One turn moves each row of this set onto another row. After a few examples, where does it send each row asked below?
J_388: [-18   4 -10 -13  24  -1   8  -8 -32   6  10  15 -15 -22 -23  21  -7 -16
  16  16   7 -28  31 -20  -5  -3  -4   0  17  28  -2 -33 -14  17  42  11
  25   6  29  14  40 -10]
J_612: [-32  18  -4 -16  21  10  17  -4 -16  11  -4   9 -11 -22 -31  35  -2 -20
   4  25  -2 -26  22 -16  -7  -4 -14   5  12  29  -9 -52 -14  16  17  10
   6   7  16  13  30 -21]
J_776: [ 26 -23 -37  -7  20 -21  15 -12 -35  10 -17   7 -14 -13 -22  40  -2  17
  17 -22   7 -21   4 -22 -10 -16  -9 -10   2  21  -3  -1 -13  15 -12  11
 -35  18  19   7  16 -33]
J_590: [-17 -12 -34  -7  15  24   3 -23 -21  17 -18   9  -5 -20 -14  38 -18   0
  10  -4  11 -16   2 -31 -22   4 -12  12   5  31   8  -5 -24  40   4  31
  -8  -7   1  23 -12 -32]
J_298: [  3  36 -26   1 -15   4  23  -7 -18   3 -24  17 -35  10 -28  35   8  16
   5 -20  -6 -31 -12   1 -18 -17   1   5   2  36  -4  -4  22   4   5  35
 -11  -6  28   0  -4 -21]
J_286: [-10  17 -23  -8 -16   3  13 -14 -16   6 -21  16 -18  -6 -13  39 -15   0
  -3  16  -4 -14 -24 -12 -18  16  -6   0   8  40  -2  -3   3  18   5  36
  35 -24  10  38   2 -43]
J_367: [-10  16 -29  -7  -9   2  11  -7 -14   6 -16  18 -16  -2 -14  42 -13   7
  -1  12  -2 -12 -24 -12 -20  16  -4  -2  12  42   2   3  -1  16   8  36
  34 -18   6  41   5 -41]
J_306: [ 12   1 -16  -1   1  -4  19   9 -30  -9 -22  27 -49   6 -13  17 -20  25
   0 -10  -1 -13   1  -4   4  -7  12 -11  21  38  -6 -14  -9  -3  23  14
  41  12  33  13  26 -42]
J_563: [-10  21 -27  -8 -10  -1  14  -6 -12   7 -22  19 -17   0 -16  44 -12   5
  -4  16  -5 -14 -26  -8 -20  15  -3  -3  10  39  -1  -7   3  15   2  32
  33 -18   3  38   5 -46]
J_91: [-18  10  -7  10  -5   7  -2  -1 -16   3  10   8  -8 -27 -19   8   6 -18
  29 -21  -4 -14  13 -14   8 -13  -3 -13  11  37 -19  -4 -19  -3  16  14
   5 -28   7  16  -3 -42]
J_257: [-21  -3 -29  -7   9  17   9 -25 -17  18 -28   7  -7 -23 -19  38 -15  -7
   3   3   6 -22  -1 -24 -19   1 -15  12  -4  26   0 -25 -18  35 -14  24
 -13  -8   1  14 -11 -41]
J_857: [ -2  -6 -14   0  15 -12  15   2 -32  -6  -7  26 -39 -10 -26  17 -20  14
   8  -5   1 -26  17 -10  12  -3  15  -9  16  37  -5 -22 -10   2  36   8
  41   8  44   2  36 -20]
J_83: [-19  15  -8  10  -6   2   1   3 -12   3   5  10  -9 -25 -21   9   9 -19
  28 -19  -5 -15  10 -10   6 -16  -2 -14   8  34 -21 -13 -17  -5   8   8
   2 -25   2  16  -1 -48]
J_963: [-19  -5 -41  -7  21  16   6  -8 -10  16 -24  13  -7 -11 -19  44  -7   7
   9  -4   7 -18  -3 -20 -24  -4 -12   7   3  26   8 -16 -22  33  -8  22
 -14   1 -10  23  -8 -44]
J_907: [-16  12 -13  10  -2   3  -2   8 -12   3  10  12  -9 -23 -19  12   9 -13
  31 -22  -4 -12  11 -10   3 -16  -1 -15  14  35 -17  -6 -20  -3  16  11
   4 -22   0  19  -1 -46]
J_323: [-18  10 -22 -11  33  -7  10  12 -19   7   8  20 -15 -13 -29  31   3  -6
  16  13   6 -26  27 -11  -9  -8  -2  -5  18  26   1 -40 -15  11  37   4
  18  16  15  17  42 -19]
J_407: [ 11  -2  -8  -2  -7  -1  18  -3 -37  -9 -23  23 -47  -2 -10  13 -27  16
  -1  -9   1 -14   2 -11   9  -3  11  -6  19  37  -8 -13  -7   3  26  17
  45   4  43   9  23 -35]
J_961: [ -5  -2 -10   0   8 -15  18  -1 -31  -7 -15  22 -38 -11 -29  16 -21   8
   4  -1  -2 -29  15  -7  15  -4  13  -8  11  34 -11 -35  -7   0  24   5
  39   7  46  -4  35 -23]
J_484: [-29  16 -16 -15  31  13  14  12 -12  12   6  15  -9 -14 -29  41   2  -7
   8  16   2 -21  23 -15 -13  -5  -9   2  22  34   0 -38 -19  15  31  13
   7  17   5  23  32 -21]
J_143: [ 11  15 -25  -2 -15   4  -3 -26 -26  18  -2  22 -13   5 -20  40  17  10
  17  -7 -14 -41  -9  -7  -2   5 -17   8 -18  23  -7   7   1  14   9  34
 -15 -12  34   1  27  -9]
J_955: [-27   9  -6 -16  25  18  12  -7 -23  11   8   9  -7 -23 -25  33 -10 -15
   9  19   3 -21  27 -25  -7   1 -10   8  20  37  -2 -29 -20  20  37  19
  14   6  18  18  28 -10]
J_75: [ 14  14  -3  -8   7   9  37 -22 -30  -8  -4   8  -6 -11  -9  24 -10  -3
 -10 -12 -27 -11   4 -34 -13  -2 -35 -11  32  28 -18 -20   8  13   5  33
  -2  19   6  27   4 -43]
J_692: [ 15  14  -6  -8  12   8  36 -14 -26  -9  -3  10  -8  -8  -9  28  -6   1
  -7 -13 -26 -10   2 -32 -14  -5 -35 -11  34  28 -17 -19   6  11   7  32
  -2  21   1  30   6 -45]
J_397: [ 27 -24 -37  -8  20 -27  13 -11 -34   9 -11   5 -17 -11 -27  46   0  14
  14 -23   3 -26   3 -14  -9 -21  -5  -9   3  22  -3  -3  -9  16 -13  10
 -32  15  15   6  17 -30]
J_396: [ 11  15 -31  -2 -11   3  -5 -15 -23  17   2  24 -13  10 -20  44  21  18
  19 -11 -13 -39  -9  -4  -6   3 -13   6 -13  23  -3  13  -2  12  14  34
 -17  -7  27   5  30 -10]
J_327: [ 25 -21 -25  -8   9 -20  19 -27 -41  10 -23   1 -12 -21 -23  35 -10   6
  12 -18   3 -26   3 -24  -5 -14 -11  -6  -5  19 -11  -8  -8  18 -21  11
 -33  10  28   1  15 -32]
J_288: [  8   6  -9  -2  -7  -5  23   2 -30 -10 -29  24 -49   2 -16  15 -22  15
  -4  -7  -4 -16  -2  -2   9  -8  11  -9  14  34 -11 -28  -5  -3  12  12
  39   7  38   7  26 -42]
J_600: [  8  20 -30  -2 -13   0  -1 -17 -21  18  -6  23 -14   9 -23  44  23  12
  17  -7 -16 -42 -12  -1  -4   2 -17   5 -16  20  -9   1   2  10   3  28
 -19  -5  28   2  30 -16]
J_113: [ 30 -33 -32 -10  13 -17  11 -26 -47   9  -4   0 -16 -16 -21  38 -10   8
  17 -22   8 -24   4 -24  -6 -14  -6  -4   5  26  -2  11 -10  21   1  19
 -23   6  24   5  13 -20]
J_398: [ 16  12  -6  -7  10  11  34 -18 -30  -8   0  10  -6 -11  -8  25  -9   1
  -6 -13 -26  -9   4 -35 -14  -3 -35 -10  35  29 -14 -13   6  12  11  36
   0  19   4  30   4 -43]
J_98: [-24  14 -10 -13  22  -8  14  -3 -23   8  -5  13 -17 -21 -29  24  -4 -20
  13  21   3 -31  25 -11  -4  -7  -6  -2   9  23  -8 -55 -10  13  24   3
  19   9  25   9  40 -21]
J_144: [ -3  -2 -17   1  15 -17  18  13 -24  -7 -11  27 -38  -5 -29  21 -14  16
   7  -4  -1 -26  14  -5  11  -7  14 -11  16  35  -7 -32  -9  -1  26   2
  37  14  38   2  39 -27]
J_553: [  8  29 -29  -1 -10  10  19  -7 -23   1 -13  20 -34  10 -24  34   6  22
   9 -26  -3 -27  -8  -5 -19 -14   3   6   7  42   4  15  17   5  20  42
  -5  -5  28   7  -5 -14]
J_740: [ 29 -29 -30  -7  15 -16  14 -27 -46   9 -12   2 -13 -21 -18  35 -13  12
  17 -23   8 -20   7 -30  -6 -11 -10  -5   2  25  -3   9 -13  19  -5  19
 -29  11  28   7  13 -24]
J_760: [  3  31 -17  -2 -21  10  20 -20 -28   2 -18  14 -34   2 -24  29  -1  11
   6 -19  -5 -31  -8  -7 -15 -11   0   9   2  41  -5   7  21   9  13  43
  -3 -14  37   0  -7 -12]
J_662: [ 25 -24 -25 -10   7 -23  17 -29 -42   9 -17  -3 -17 -17 -25  38  -7  -1
  10 -18   2 -30   2 -18  -4 -16 -10  -5  -4  20 -10 -10  -6  19 -19  13
 -30   6  27  -4  14 -27]

J_98 moves to J_323
J_83 moves to J_907
Where do these go?
J_367 moves to J_286
J_590 moves to J_257
J_143 moves to J_600
J_553 moves to J_760
J_776 moves to J_740
J_144 moves to J_857
J_955 moves to J_612
J_306 moves to J_407
J_113 moves to J_662
J_692 moves to J_398

One turn moves each row of this set onto another row. After a few examples, where does it send each row asked below?
J_408: [ 32  -7 -34   8  -3  30  38   4  11   9   9   7   1  15   3 -13]
J_85: [ 17 -50  15  27  -7  30  19  19  17  -6   1   6 -10  -3 -12   6]
J_250: [-14 -12  14   7   6   4   5   3  -3   1   0  13  -6  15   5 -27]
J_539: [ -5 -11 -11   8 -11   3  24  -5   8  -7  21  35   2   1 -15 -16]
J_822: [  2   0   3   9   5  33  27  -3 -13  -7 -12  -2   3  -4  10   1]
J_428: [  1 -30  13 -20  -3  36  29   4  -3  15  19  17  -4   2 -20 -28]
J_837: [ 20 -12 -10  22  -2  17   8  -4  15  13 -30   3 -19  15 -19  -2]
J_861: [ 18 -40   7  21 -10  30  32  26  14 -11   5   7 -13   4 -10  18]
J_843: [  1   0 -12  19  -6  27  25  12  -3  -9  22  32  15   2 -11 -11]
J_310: [ -2 -25  -9  -2 -22   5  13 -15  26   1   6  28  -8  11 -21 -16]
J_691: [ 35 -19  -2   7 -14  11  13  30  27   0   4  20 -20  -1 -16   4]
J_189: [ 10 -21 -11 -12   2  38  36   5  -8  24  19  15  -4   1 -32  -6]
J_500: [ -7 -46  -2   2  -4  20  25  23   3   4  22   6  -2  14 -10  20]
J_275: [ 35  -9 -21  19  -3  31  30   4  26   6  -4   3   4  14   7 -21]
J_930: [ 15 -17  -7  11 -24  54   4   8  23   4 -11  16  12  23 -20  -8]
J_504: [ 12  -3 -10  20 -13  54  14  18   5  -3   5  23  21  13 -13  -7]
J_301: [ -9 -57   7   8  -1  19  11  16   8  11  19   6   2   6 -11   8]
J_936: [ 20 -15 -34  -9  -5  26  33  -1   2  15  21  11   0  16   4 -20]
J_103: [ -9  -9   5  -5   2  28  10  13 -26   1  10  16  -6  16   4 -19]
J_109: [  0 -15   7  21   4  -2   5  -5  17   7 -20   7 -13  13  -6 -18]
J_649: [ 14 -28  10  12   0  13  -9  31  17  13  18  21   4  -7  -8 -14]
J_748: [ 13 -20  -7 -15 -12  25   3  39  10  15  20  16  -3  17 -11   9]
J_586: [  7 -38  -1   8  -8  25  35  28   6  -6  15   6  -9  13  -9  25]
J_332: [ -1 -23  -3  -8  -4  23  10 -24   2  12 -21  -8  -8   3  -4   1]
J_840: [  8 -28  -7   0 -29  30   3  -9  33   6 -10  19  -3  21 -23 -12]
J_34: [  5 -20   3  -2  -5  43   7 -15  -1  10 -26 -10  -2   3  -1  -2]
J_702: [ -6  -3  -2   3   5  14  29 -12 -10  -4  -7  -1  -3  -4   7   3]
J_95: [ 18 -10 -17   7   7  32  42  10  10  24   3   7   1   7 -35   8]
J_138: [  7 -15  26  12   2  22  31  11  38   5 -10   3   4  14 -13 -21]
J_731: [ 25  -9 -19   9  -6  41  13   5  -8  13 -19   5 -19  18 -20   6]
J_736: [ 14 -28  -7  -3  -6  25  12  -6  20  13   8   8   6  15  13 -43]
J_372: [ 17  -6   2  19   6  24  40  13  34  14 -12   1   6  14 -25   0]
J_182: [  7  -9   6   6  -1  48  16  -5  -9   0 -21  -7   3   0   5  -1]
J_698: [ 27 -17  -9  -9 -18  19  13  35  20   6  10  17 -16  13 -15  13]
J_331: [ 27 -24   8  18  -5   8   1  28  26   3   8  23 -10 -11 -12 -10]
J_133: [  4 -59  14  20  -3  25   8  15  15   6   9   6  -2  -2 -12   1]
J_153: [ -1 -27  31  -8  -3  29  25   6  19   5   4  11  -1   8 -10 -35]
J_378: [ 11 -27 -20 -14  -6  24  21  -5   6  16  21  11   3  16  10 -34]
J_714: [  5 -27   2  -5  -3  21  -8  37  10  19  24  18   7   7  -7  -5]
J_381: [ 26 -20  -7  14  -4  28  17  -1  31   8  -5   3   6  14  12 -36]
J_608: [ 10  -7 -12  -4  -4  46  14  14 -28   7   0  11 -14  18  -9  -3]
J_415: [ -8 -15  -5  -5   0   8  22 -23  -2   6 -12  -2  -8   0   0   3]

J_649 moves to J_331
J_843 moves to J_539
Where do these go?
J_731 moves to J_608
J_415 moves to J_332
J_85 moves to J_861
J_378 moves to J_736
J_138 moves to J_372

